Rows are one point carried round by a steady rotation, each followed by how many ticks it has turned.
The counts run from 0 to 840.
[ 93 122 103  88  86 132 132 112  72 131 156  91 129 152 131 155 141 106
 142 139 184 135 149 128 168 126 193 130 120 181 112 118 108 152 156 164
 149 118 122 117 162 129  93 136 113  94 101  98 111 132 142 184 137 118
 130 112 102 118 160 124 143 108 124 139  80 121 125 127 110 102 167 135
 154 166 146 112  99 157  87 137 181 122 101 179]
94
[103 135  92 114  83 146 147 112  74 133 161  99 127 170 133 154 133 116
 133 137 192 135 141 109 162 136 181 130 117 146 122 123 114 142 172 177
 130 126 114 114 120 136 108 130 110 101  69  95 129 107 149 172 152 126
 128  89 111 118 150 129 142 120 120 127  74 113  96 101 120  91 146 126
 147 173 133 108 100 170  98 145 178  96  93 170]
656
[112 140 104 109  85 118 146 118  88 140 150 107 130 151 140 165 139 121
 127 145 174 143 135 128 164 119 206 120 110 177 138 115 107 145 141 170
 137  84 116 123 135 114 116 127 133 100 100  90 126 146 145 177 151 123
 143  99 119 102 152 107 144 124 114 126  67 105 145 138 117 126 169 121
 152 145 121 112  89 171  86 131 171 116 105 180]
613
[108 121  81 118  76 155 140 110  81 146 140  82 123 152 124 160 123 117
 137 131 170 140 146 140 155 142 190 125 123 158 129  99  98 144 153 158
 139 121 104 112 119 131 107 126 113  88  66  95 116 106 152 166 160 113
 140  99 100 123 153 124 138 121 126 116  76 112 117 119 109 104 159 133
 151 170 124 120  99 164  99 144 181  97 108 166]
665
[111 135  91 106  90 150 134 110  77 132 149  94 137 165 130 175 144 105
 138 158 187 162 152 121 165 127 188 134 124 155 121 110  92 140 166 166
 149 140 110 119 129 127 113 136 117  87  79  92 131  98 161 172 164 122
 132 103 122 110 153 131 150 122 123 128  86 132 117 129  92 111 144 150
 150 151 129 129 105 164  87 143 178 101 102 172]
417
[117 113 103 101  99 148 136 120  74 129 137  97 135 155 128 155 124 124
 144 150 184 135 164 131 135 120 168 126 145 148 104 118 105 167 147 191
 143 128 113 115 150 114 104 117  99 103  90  77 120  99 158 158 152 124
 133  99 120 112 141 117 137 116 134 133  73 121 109 134  99  97 150 115
 135 173 118 109 105 168  70 141 170 101  88 177]
820
[114 123  96 120  86 152 150 126  80 141 127  93 119 157 126 168 120 121
 131 126 171 143 150 132 141 140 190 126 121 157 120 100  96 159 141 153
 132 111 109 114 121 118 122 126 125  91  66  73 126 100 160 171 173 113
 136  95 109 125 150 115 143 129 133 125  61 112 130 131 109 119 158 125
 152 164 109 112  93 173  92 132 181  96 111 169]
41
[ 95 122 107 113  83 124 143 126 101 149 139  98 119 153 115 163 112 120
 146 125 160 151 149 150 161 126 189 116 136 168 122 127 103 160 137 188
 148 104 116 127 145 118  98 122 111  96  82  82 120 125 152 173 150 113
 138 110 113 121 138  91 129 113 139 115  74  88 128 131 107 103 173 114
 155 162 109 115 103 156  71 132 161 103 105 188]
700
[115 135  97 118  98 158 148 121  89 143 133 107 127 163 142 164 133 134
 130 147 167 153 149 118 154 114 188 117 123 153 127 118 101 141 149 169
 133 112 111 119 117 111 119 118 126 100  92  73 130 101 146 162 166 124
 140  83 121 107 136 106 141 133 136 116  56 115 122 133 110 127 147 114
 160 159  97 101 104 177  77 124 163  74 103 173]
423
[124 122 102 113 100 149 136 114  73 143 142 105 135 161 144 168 127 117
 139 158 191 150 156 123 136 116 173 126 135 151 114 121  94 160 150 191
 139 123 102 114 134 114 102 130 124 101  97  70 125 101 162 161 162 130
 126  93 133  94 138 119 138 122 129 135  63 127 114 151  98 109 146 128
 139 148 115 115 117 171  78 139 158  95  93 175]
560
[110 142 113 103  97 131 140 112  89 131 159 101 133 160 142 155 135 108
 131 158 185 148 148 121 160 107 185 117 113 165 135 131 101 132 169 200
 151 114 124 118 140 115 115 113 117 109 103  93 118 127 156 164 148 127
 136 101 146  88 137 120 148 124 118 128  75 112 125 134 104 109 162 136
 157 140 139 111  84 158  66 140 182 130 115 188]
504
[109 140 109 103 102 136 138 126  91 129 148 107 135 147 137 172 143 131
 131 140 166 147 147 130 161 116 194 115 114 165 127 119 106 147 142 167
 139  94 105 127 142 103 122 112 126 100 105  90 126 120 144 168 148 119
 154  93 126  99 145  95 151 118 127 114  60 100 140 129 123 118 174 125
 154 152 108  90  80 178  75 128 180 105 104 185]
612
[116 137 106 104  97 150 148 109  76 136 146  98 132 166 132 155 139 116
 148 174 171 159 165 122 160 103 176 125 139 164 120 126  89 141 164 192
 150 128 118 122 144 115 116 123 110 107 100  75 119 116 151 175 159 131
 139 109 134 111 147 116 143 127 122 127  76 132 123 148  88 114 143 125
 154 152 132 116 120 165  69 129 166 111 103 184]
60
[105 139 121  98  93 136 140 114  87 115 153  93 131 164 118 162 140 109
 145 148 188 141 143 110 156 126 176 139 125 145 123 121 106 140 165 194
 132 133 128 117 137 135 120 114 107 103  73  85 126  96 169 182 153 124
 128  91 118 121 147 127 139 122 120 128  91 111 119 124 106 107 142 121
 144 172 128 114  92 172  83 134 183 117 101 181]
274
[104 129  95 102  82 118 144 117  86 149 158 101 128 153 133 168 138 118
 135 135 171 152 135 128 179 114 207 129 115 187 126 118 114 149 149 165
 146 109 110 120 147 131  94 136 128  92  99  96 117 149 141 193 135 125
 140 112 106 110 153 100 139 122 120 119  83 105 133 137 117 114 167 130
 154 144 131 110 101 161  82 132 171 107 110 178]
726
[114 127  81 113 102 126 130 118  88 151 156 100 138 148 139 163 137 127
 131 128 184 144 137 135 156 117 196 119 111 167 123 117 113 151 149 168
 140 110 106 112 138 115  89 112 123  96 112  96 112 137 141 154 136 124
 152  89 110  84 156 108 144 112 126 120  74 104 127 136 128 106 176 140
 137 150 113  93  88 161  81 138 172  95 104 178]
737
[ 95 128  98  95  92 140 142 115  86 142 164  95 127 157 138 160 142 109
 146 140 171 156 148 128 173 108 187 142 125 179 116 131 107 149 169 175
 158 138 120 120 159 125  86 124 101  99 101 109 114 129 144 182 133 130
 132 104  99 112 147 104 136 117 124 128  84 126 111 133 115 113 168 135
 146 160 137 102 106 151  77 131 163  99 100 185]
717
[111 130  94 119  82 156 152 125  85 133 131  96 124 161 131 151 122 109
 123 139 166 146 145 131 147 131 185 131 109 170 125 110 107 151 168 162
 138 124 121 113 114 119 127 125 116  96  62  90 132  98 156 165 171 120
 132  91 105 140 144 123 144 127 126 121  60 110 116 122 106 112 160 124
 160 179 122 116  87 170  86 146 189 107 115 168]
531
[117 138 113 114 100 135 144 125  94 141 141 112 125 175 147 165 113 106
 121 131 187 147 132 112 140 116 181 134 113 165 130 128 124 155 174 191
 141 128 118 117 123 120 115 120 121 101  82  87 139  91 162 157 160 127
 123  87 117 117 137 102 137 125 129 122  70 102 102 133 117 112 154 123
 152 160 108 107  78 172  74 138 172  97 109 167]
770
[101 139  97 109  81 137 150 118 103 137 142  91 116 160 117 160 127 110
 140 128 159 154 137 139 169 127 194 138 117 167 139 122 102 136 168 171
 148 127 120 116 117 128 116 112 101  96  63 100 118 115 154 173 157 118
 143  92 105 124 146 110 134 133 122 107  85 101 121 113 107 115 160 129
 164 165 120 116  87 161  88 134 185 111 127 178]
654
[105 129  89 120  87 140 154 108  78 156 148  87 113 162 136 151 135 124
 144 146 169 143 147 132 168 105 185 103 135 160 126 130  99 138 152 181
 135 108 119 102 124 131  98 119 113 111  90  77 118 146 139 176 150 139
 136  89 111  98 139 115 129 127 121 125  67 117 127 134 110 115 154 109
 153 158 121 116 121 163  73 121 158  84 101 183]
558
[114 126 109 103  89 143 131 110  83 131 152  96 133 154 111 171 141 127
 154 157 180 140 156 123 154 118 176 117 144 134 121 114  88 142 145 196
 143 117 107 119 145 128 117 118 111 105  85  67 124 106 158 180 156 111
 141 101 137  99 146 121 140 121 125 130  86 111 136 128  97 105 142 122
 147 156 119 116 116 175  77 128 170 105  97 192]
810
[108 137 103 114  93 152 139 122  84 137 146  98 133 155 127 165 127 137
 148 149 163 148 164 129 157 119 175 121 148 144 117 121  97 136 149 190
 142 120 104 122 133 106 114 111 111 107  94  82 129 103 149 164 155 123
 150  92 130 103 134 102 138 121 134 104  64 114 114 129 107 104 153 117
 148 172 101 106 101 177  69 130 163  87  95 182]
310
[114 128  88 110  88 145 144 111  70 143 152  86 126 164 125 158 139 108
 141 144 187 143 140 123 160 126 183 137 120 163 119 113 109 145 175 171
 139 139 120 107 127 141 100 135 111  94  76  99 124 113 154 177 148 124
 128  97  99 117 151 142 138 121 115 128  87 124 107 119 111 100 143 139
 143 161 146 120 103 160  90 141 180  98 105 174]
283
[102 104 101  98  99 146 134 119  92 149 145 100 122 152 128 162 127 112
 140 132 172 142 162 137 143 131 175 126 136 164 105 128  95 168 143 190
 156 132  99 126 161 118  89 114 104  95  93  88 112 101 155 160 145 114
 129 110 126 109 154 102 132 115 143 137  71 122 108 132  98 106 169 136
 146 166 115 106 101 157  72 142 170 111 104 179]
452
[110 129  92 113  91 142 138 111 111 141 168  95 129 166 133 161 130 115
 131 144 175 127 154 130 149 127 179 125 123 148 132 125 102 141 162 193
 146 127 107 121 136 117 104  97 104 100  82 105 118 105 161 139 154 118
 137  99 130  94 151 111 141 125 134 115  80 109  95 107 101 106 168 143
 149 167 122 114  79 160  69 144 190 113 109 170]
8
[104 133  89 125  89 146 155 114  83 155 143  83 121 162 136 163 126 120
 140 138 167 167 142 134 171 116 201 117 123 167 136 115 105 128 171 164
 135 113 125 110 106 127 106 121 121 101  75  91 124 131 139 169 154 132
 144  85 100 118 137 111 136 130 117 102  65 108 121 120 118 107 160 118
 160 158 116 106 102 169  80 132 170  77 116 179]
792
[114 122  76 108  85 144 146 113  85 151 141  83 131 144 144 157 137 121
 119 142 158 139 151 143 150 115 198 133 114 181 125 112 102 160 152 162
 152 106 110 112 128 106 101 106 119 101 105 101 116 133 151 147 151 129
 155  99 105 111 151 112 144 124 116 120  62 118 124 144 104 127 179 130
 142 160 129 116  80 159  70 136 187 123 111 164]
741
[115 129  91 109  96 128 147 125  83 147 142  93 129 149 143 160 135 124
 123 130 169 139 137 134 149 108 196 123 106 180 125 114 112 156 158 168
 132  99 120 103 121 111 104 113 131 103 108  88 120 131 145 159 152 135
 150  81 102 108 137 105 141 121 115 119  59 112 129 142 124 123 176 117
 142 149 113  96  80 172  73 126 180  98 109 173]
113
[ 95 141 119  97 103 136 132 125  87 142 154 112 139 160 141 158 131 113
 138 135 164 170 149 122 172 114 189 128 124 181 116 131 114 147 160 177
 152 126 113 130 150 107 104 137 114  96 100 102 130 113 141 174 136 115
 134 108 123 115 138  89 149 111 135 113  71 104 120 128 116 102 167 122
 159 162 116  95  93 159  73 137 168  94 104 191]
591
[114 120  95 115  88 132 141 116  83 151 141  88 119 157 132 170 119  96
 130 112 191 148 131 144 149 134 200 126 115 169 128 113 107 152 166 172
 139 128 119 109 120 133 102 131 117  82  70  91 121 108 156 167 153 121
 127  88  99 118 146 123 138 121 126 123  84  99 111 129 117 100 164 144
 153 151 122 110  87 151  88 146 177 105 121 167]
527
[102 114 100 108  71 135 146 117  68 146 133  91 116 151 126 141 115 113
 136 153 165 137 154 144 156 120 176 123 136 177 111 116  98 162 150 192
 146 105 116 114 142 119 101 132 109  99  86  82 115 135 154 170 158 126
 133 113 114 124 147 120 131 126 123 141  72 115 121 142  87 104 156 121
 147 166 139 134 108 152  76 148 175 125  97 171]
195
[100 141 105 109  92 133 149 110  94 137 161 104 119 177 138 151 131 111
 129 138 179 121 138 106 163 120 180 119 115 153 135 142 112 141 166 200
 144 116 131 121 133 135 107 111 108 113  80  94 114 129 159 176 150 133
 125  90 113 106 151 117 135 128 116 134  83 103 108 114 113 106 153 120
 156 168 138 111  94 169  77 130 177 113 105 178]
768
[119 130 107 108 110 143 143 116  79 140 144  98 137 167 148 152 126 107
 126 147 181 137 148 122 138 109 172 121 109 165 127 126 109 153 176 194
 143 124 126 109 124 111 112 104 115 110 100  95 122 104 164 141 160 137
 131  85 130 101 136 122 147 126 122 123  63 123  96 130 104 108 159 126
 153 155 124 101  80 166  64 144 182 110 111 175]
259
[ 95 119 100  91  98 149 140 122  89 135 150  88 128 149 129 150 136 114
 148 132 163 141 158 140 164 120 180 131 133 171 101 131 108 152 161 179
 149 132 125 119 161 115  82 116  86 100  88 103 109 120 140 170 134 127
 138 106 103 115 146 105 131 116 136 124  73 122 110 125 108 101 168 123
 148 175 128 100  96 155  77 132 178 108 104 186]
84
[115 122 102 101  88 126 139 110  81 135 153  98 123 162 123 166 135 100
 144 127 209 137 130 127 148 126 184 130 114 159 127 117 107 155 166 190
 134 129 129 106 137 146 100 126 114  91  74  89 122 110 168 181 148 128
 125  89 107 110 153 133 131 120 118 140  99 109 114 124 115 102 155 142
 142 151 131 115  90 159  86 140 183 112 109 174]
773
[ 95 144 125 100  87 136 141 122  81 132 148 109 133 159 138 148 131 110
 135 147 169 164 141 130 176 108 198 127 119 190 118 126 115 146 160 169
 146 111 120 122 147 115 113 146 116  99  95  99 134 131 145 190 141 122
 130 106 115 127 141 106 147 123 118 113  71 105 127 137 114 112 164 114
 158 156 124 108  97 161  79 141 170 105 101 186]
592
